In the data rows, the value 128 means zero.
Some points:
[131 126 124 138 106 149 128 102 151 106 124 105 147 170 100 108 108 140
 117 127 127 168 159 174 120 122 133 146 148 166 142 138]
[144 136 161 151 144 157 162 164 160 155 122 137 113 157 146 173 132 124
 155 146 147 170 150 159 160 114 159 140 158  98 117 115]
[191 145 124 122 138 140 151 116 130 116 121 156 111 149 134 167 112 129
 174 131 108 159 167 119 152 164 116 170 159 179 137 161]
[123 157 131 155 133 135 119 145 164 135 159 133 131 149 150 101 154 137
 133 124 131 158 115 127 115 151 133 156 146 128 169 117]
[131 126 129 137 166 128 127 117 120 105 111 126 125 160 172 125 164 169
 122 169 160 123 166 165 123 161 123 121 159 114 160 134]
[126 113 164 168 161 158 170 127 158 153 165 134 150 128 120 157 155 142
 158 154 146 139 153 125 124 113 114 116 127 163 156 151]
[159 175 139 133 149 167 124 166 147 178 144 137 113 133 159 113 149 148
 132 178  98 161 178 105 145 131 126 157 117 144 116 159]
[116 175 105 137 172  98 181 112 146 158 134 148 131 163 132 109 122 113
 147 143 150 136 137 127 112 159 111  98 160 116 130 154]
[145 138 193 146 116 120 110 161 112 137 133 154 124 141 128 114 129 111
 126 118 137 156 165 159 108 126 149 120 153 139 122 126]
[110 151 151 157 120 115 171 141 124 120 111 140 136 140 170 151 122 152
 113 118 120 162 125 117 165 156 122 163 119 145 175 164]
[142 115 164 119 147 147 156 158 164 151 116 167 144 135 160 139 122 120
 154 137 141 146 138 155 165 154 146 129 126 126 128 106]
[149 136 113 135 177 149 108 171 162 121 128 152 164 159 163 138 114 121
 146 118 113 114 138 133 113 131 135 137 157 126 152 123]
[108 153 163 115 170 145 166 137 164 155 158 138 109 157 163 174 123 131
 152 105 173 143 190 152 166 129 149 150 119 123 113 108]
[158 127 143 126 152 148 126 143 132 132 163 163 163 125 149 157 112 172
 156 170 161 136 121 151 170 137 124 126 114 113 144 153]
[143 169 129 134 116 119 127 125 165 104 147 161 117 159 130 133 113 187
 184 165 138 162 172 149 144 128 148 183 156 142 105 160]
[116 167 164 159 130 125 147 123 120 134 149 128 160 162 158 134 171 139
 159 150 121 128 120 126 140 161 131 161 147 150 126 106]
[167 141 161 173 143 159 142 116 152 179 147 134 155 120 124 155 146 170
 133 120 154 129 150 149 124 116 139 147 127 132 118 165]
[130 102 108 174 135 139 169 131 182 114 148 132 151 120 149 132 155 156
 115 154 123 121 173 127 172 150 115 139 149 155 132 142]
[141 162 113 164 182 152 136 137 133 110 144 142 124 130 133 164 110 117
 122 126 121 126 121 107 128 139 151 158 159 142 111 102]
[141 141 150 149 102 164 168 141 112 144 152 163 168 126 159 155 164 166
 186 140 136 153 139 135 167 110 119 119 142 125 177 163]
[111 136 135 124 124 147 102 162 139 178 153 159 123 120 113 113 135 126
 132 133 147 174 167 122 159 157 123 161 155 146 127 147]
[123 149 123 150 157 157 119 119 116 166 148 113 149 153 162 161 120 130
 135 146 108 143 117 142 124 153 125 130 150 120 150 141]
[116 149 158 149 120 118 140 124 132 125 142 148 115 135 133 150 179 176
 119 107 119 165 116 130 139 148 130 165 169 110 156 165]
[108 164 110 158 131 157 107 117 116 115 166 166  90 151 174 169 148  97
 109 151 190 110 104 167 181  83 111 155 151 186 166 152]
[141 121 141 129 151 120 138 178 118 151 139 145 139 108 152 121 166 178
 114 165 135 112 160 110 148 121 136 138 164 148 117 126]
[164 171 129 164 170 162 135 125 163 149 107 134 159 104 127 157 146 143
 162 167 163 161 115 154 100 118 109 139 126 163 115 161]
[164 138 130 121 160 121 161 151 131 143 118 128 139 118 119 137 166 110
 161 153 111 123 134 156 167 107 166 179 134 116 146 163]
[157 108 165 143 154 132 160 126 134 130 159 146 166 153 118 132 159 121
 174 165 163 132 128 122 151 150 138 139 126 170 151 159]
[163 145 170 126 153 164 163 118 162 162 143  97 105 145 162 106 106 122
 156 155 144 128 122 136 137 132 162 164 128 157 142 135]
[137 114 139 149 113 107 142 156 103 162 123 173 127 121 130 147 120 106
 148 148 127 159 165 151 106 128 150 126 122 159 137 109]
[169 177 150 125 125 160 145 126 145 137 130 167 165 151 145 163 130 134
 100 142 102 100 134 145 171 163 183 117 140 155 148 160]
[137 136 125 139 122 125 135 166 137 172 119 151 122 167 166 141 140 157
 129 156 134 148 129 175 155 162 149 128 132 178 113 171]
[166 154 131 173 171 156 138 174 169 153 148 160 134 177 107 157 135 145
 121 149 161 161 166 169 154 161 170 118 111 100 181 163]
[157 149 123 155 131 128 120 119 116 171 182 125 163 153 155 125 124 143
 153 117 124 133 129 151 148 154 116 163 148 127 158 117]
[135 116 148 128 165 117 150 116 144 142 111 126 162 186 128 152 134 168
 149 119 167 164 147 156 118 120 166 175 114 167 134 156]
[150 157 121 157 121 151 148 148 137 156 150 110 155 165 152 168 154 137
 179 146 120 112 117 154 132 162 117 137 156 124 124 112]
[165 146 165 168 164 146 175 129 162 154 169 165 145 131 128 151 167 139
 101 149 149 108 158 153 121 150 145 127 132 171 147 144]
[161 154 146 126 154 161 127 143 147 115 152 159 152 117 118 160 151 167
 157 145 142 155 129 121 142 166 182 119 164 152 148 148]
[101 151 136 182 188 134 126 145 154 154 120 135 159 109 106 120 130 142
 131 103 134 131 132 138 168 145 135 151 140 138 132 139]
[135 171 142 104 107 171 155 165 148 151 127 148 151 158 114 148 170 157
 115 170 137 152 138 124 145 105 118 120 117 159 140 127]
[158 169 159 123 133 102 109 142 111 103 120  98 127 147 107 123 119 156
 111 135 134 164 161 166 184 101 153  89 161 164 127 106]
[146 179 137 115 117 145 172 168 170 156 122 179 156 127 142 102 127 122
 156 138 164 116 146 166 157 143 155 168 161 139 127 114]
[156 124 141 163 144 143 133 138 154 134 158 165 159 131 138 153  85 175
 154 171 168 114 121 111 164 133 177 118 151 125 149 155]
[119 151 118 153 129 121 120 111 118 169 172 155 155 160 151 158 151 140
 153 123 116 132 132 111 145 148 169 161 147 124 159 106]
[127 123 161 145 113 147 101 146 153 162 109 152 124 145 143 135 180 169
 141 126 138 104 142 143 129 138 156 117 107 160 114 155]
[148 114 149 110 168 127 156 123 141 126 176 167 167 118 138 161 152 150
 122 176 119 172 121 181 121 121 155 172 131 152 125 150]
[155 111 105 158 106 145 138 151 179 106 155 102 161 121 157 110 160 149
 114 155 128 121 165 126 162 128 142 140 118 140 108 147]
[124 122 124 143 132 177 134 117 112 130 119 122 131 158 125 121 138 166
 123 177 158 118 165 158 123 164 122 160 155 112 175  96]
[147 151 147 159 113 121 173 141 117 118 118 138 130 135 131 160 131 155
 136 124 131 158 119 116 131 156 119 160 163 111 134 139]
[170 150 147 158 104 159 145 139 117 118 165 150 166 133 121 152 119 153
 111 145 182 144 125 152 167 169 141 130 116 135 107 151]
[171 120 160 122 151 119 154 124 156 162 128 103 131 117 156 112 180 113
 157 139 179 134 122 121 164 130 170 168 139 126 138 138]
[162 140 159 102 143 135 120 124 169 175 153 117 160 128 130 165 116 175
 134 131 158 133 153 140 112 122 139 141 126 173 193 128]
[144 112 128 130 117 104 111 158 136 160 122 152 118 112 121 157 143 129
 154 131 132 119 159 176 135 162 113 135 114 136 124 113]
[163 152 149 153 122 155 132 138 176 128 131 156 124 110 141 155 122 164
 158 141 167 130 124 150 141 167 142 121 108 125 177 156]
[159 140 179 126 160 131 169 184 131 140 164  98 113 153 123 134 111 126
 160 161 123  93 138 154 164 120 155 177 137 151 147 164]
[129 161 115 151 151 117 158 186 141 154 122 127 159 153 148 164 154 144
 131 117 168 107 128 124 118 156 128 166 160 139 164 116]
[158 112 124  98 130 139 135 128 146 161 162 140 152 153 139 106 154 159
 110 146 148 120 161  98 151 131 125 111 141 139 132 148]
[146 149 116 158 112 124 143 169 130 121 173 132 101 136 168 156 133 124
 129 125 136 169 133 120 125 158 158 162 132 142 172 166]
[152 138 160 116 123 153 161 157 167 157 119 132 149 128 190 141 130 120
 154 105 154 170 145 159 157 119 153 117 167 134 125 124]
[154 111 130 156 147 150 163 129 162 161 119 181 122 131 179 107 124 128
 151 127 145 149 135 157 160 109 160 146 158 132 131 120]
[121 109 138 143 128 175 125 139 177 102 148 120 137 112 157 164 162 156
 143 156 147 122 165 112 140 133 141 141 165 148 128 138]
[118 144 165 101 163 125 156 118 148 128 160 135 160 114 126 137 158 113
 152 172 161 161 126 120 147 154 140 110 124 165 152 152]
[149 157 154 159 112 125 144 149 157 133 130 158 130 162 159 128 155 161
 135 158 126 173 111 118 110 154 130 157 154 126 168 105]
[135 160 151 155 159 151 163 118 148 116 158 157 158 122 147 160 173 168
 157 135 130 155 166 162 171 162 150 122 145 154 144 151]
[133 129 157 140 161 139 122 115 111 152 117 126 128 155 168 121 166 147
 117 168 158 121 172 162 128 171 115 150 161 115 165 143]
[123 151 153 147 131 128 114 173 147 130 120 116 197 160 162 159 131 100
 109 130 132 156 124 124 147 162 120 159 149 123 132 155]
[140 161 135 154 118 152 144 115 143 161 169 157 157 121 139 160 170 126
 131 167 161 164 157 152 143 129 157 120 147 111 138 160]
[119 153 132 144 156 116 115 149 150 138 170 123 148 160 157 159 149 141
 157 114 123 115 129 130 143 153 124 133 155 128 153 145]
[127 167 155 109 138 161 149 116 139 173 123 137 160 134 125 159 125 171
 108 137 150 122 116 161 104 110 170 144 123 136 147 163]
[135 106 158 142 173 168 163 150 110 133 172 155 162 127 132 157 147 144
 101 144 164 173 123 144 123 148 169 148 136 162 121 151]
[108 109 166 120 166 188 154 144 161 159 118 173 141 165 119 130 122 124
 157 130 135 147 134 154 174 149 145 158 170 128 123 144]
[167 148 133 123 145 160 164 121 151 142 161 154 154 110 116 154 153 135
 125 137 128 154 134 186 148 167 137 122 161 152 179 154]
[163 108 156 127 159 122 156 143 161 162 136 125 105 158 126 140 139 120
 155 159 141 153 118 136 167 122 159 135 139 119 147 135]
[107 110 156 141 108 143 146 167 139 163 132 142 119 155 123 147 119 134
 154 137 135 140 155 161 105 162 151 127 166 175 125 149]
There is one direction along which these points spread out most. Take the direction at right angles to it along which they spread out most. Go by this last direction. For each point below, how far along it does it lie, from 0 to 99? 50 is the average, and the first point above lies past it. One standard deviation of the points above along it is 16.
[125 155 120 143 152 167 122 117 106 134  99 119 158 159 165 116 163 135
 145 170 162 126 181 127 121 161 163 153 163 119 163 169] 38
[150 151 144 157 161 125 141 186 143 138 152 120 161 161 167 152 131 144
 130 127 130 180 134 125 115 124 115 153 166 128 165 148] 45
[125 131 131 106 152 156 155 168 107  96 163 169 134 125 163 101 116 137
 168 105 126 116 149 169  88 143 164 111 122 120 131 167] 58
[173 115 148 124 158 126 108 115 146 138 135 157 159 182 126 153 169 112
 164 125 166 169 152 156 115 128 163 178 114 163 134 124] 64
[158 153 129 160 135 129 119 147 122 147 177 121 127 166 130 131 154 138
 157 111 137 130 118 126 138 158 122 132 173 146 128 150] 41
[134 157 140 127 122 164 142 141 116 113 157 153 165 118 115 160 145 131
 159 113 172 146 168 116 145 130 146 127 116 135 152 156] 36
[108 162 128 159 145 116 112 153 153 130 173 118 156 155 149 129 154 113
 179 154 118 119 123 156 138 153 158 136 151 127 160 145] 43
[116 141 131 176 131 141 136 158 105 172 123 141 139 118 179 117 116 145
 177 144 141 173 167 164 156 154 159 126 144 192 135 118] 67
[109 114 101 127 125 129 122 169 137 174 116 130 112 131 125 156 145 163
 121 173 135 135 148 125 134 156 142 135 129 164 120 159] 51
[151 148  94 112 163 172 172 170 107 114 145 125 109 160 125 108 186 165
 169 104 138 169 102 135 167 152 148 122  96 155 134 120] 52
[163 140 172 166 161 156 137 128 158 123 128 177 152 157 123 154 165 113
 156 155 147 110 153 118 127 113 112 117 122 165 150 155] 40
[146 158 155 162 144 126 137 142 123 117 149 146 132 135 143 122 127 130
 107 124 127 165 122 119 138 165 115 164 122 137 139 134] 42
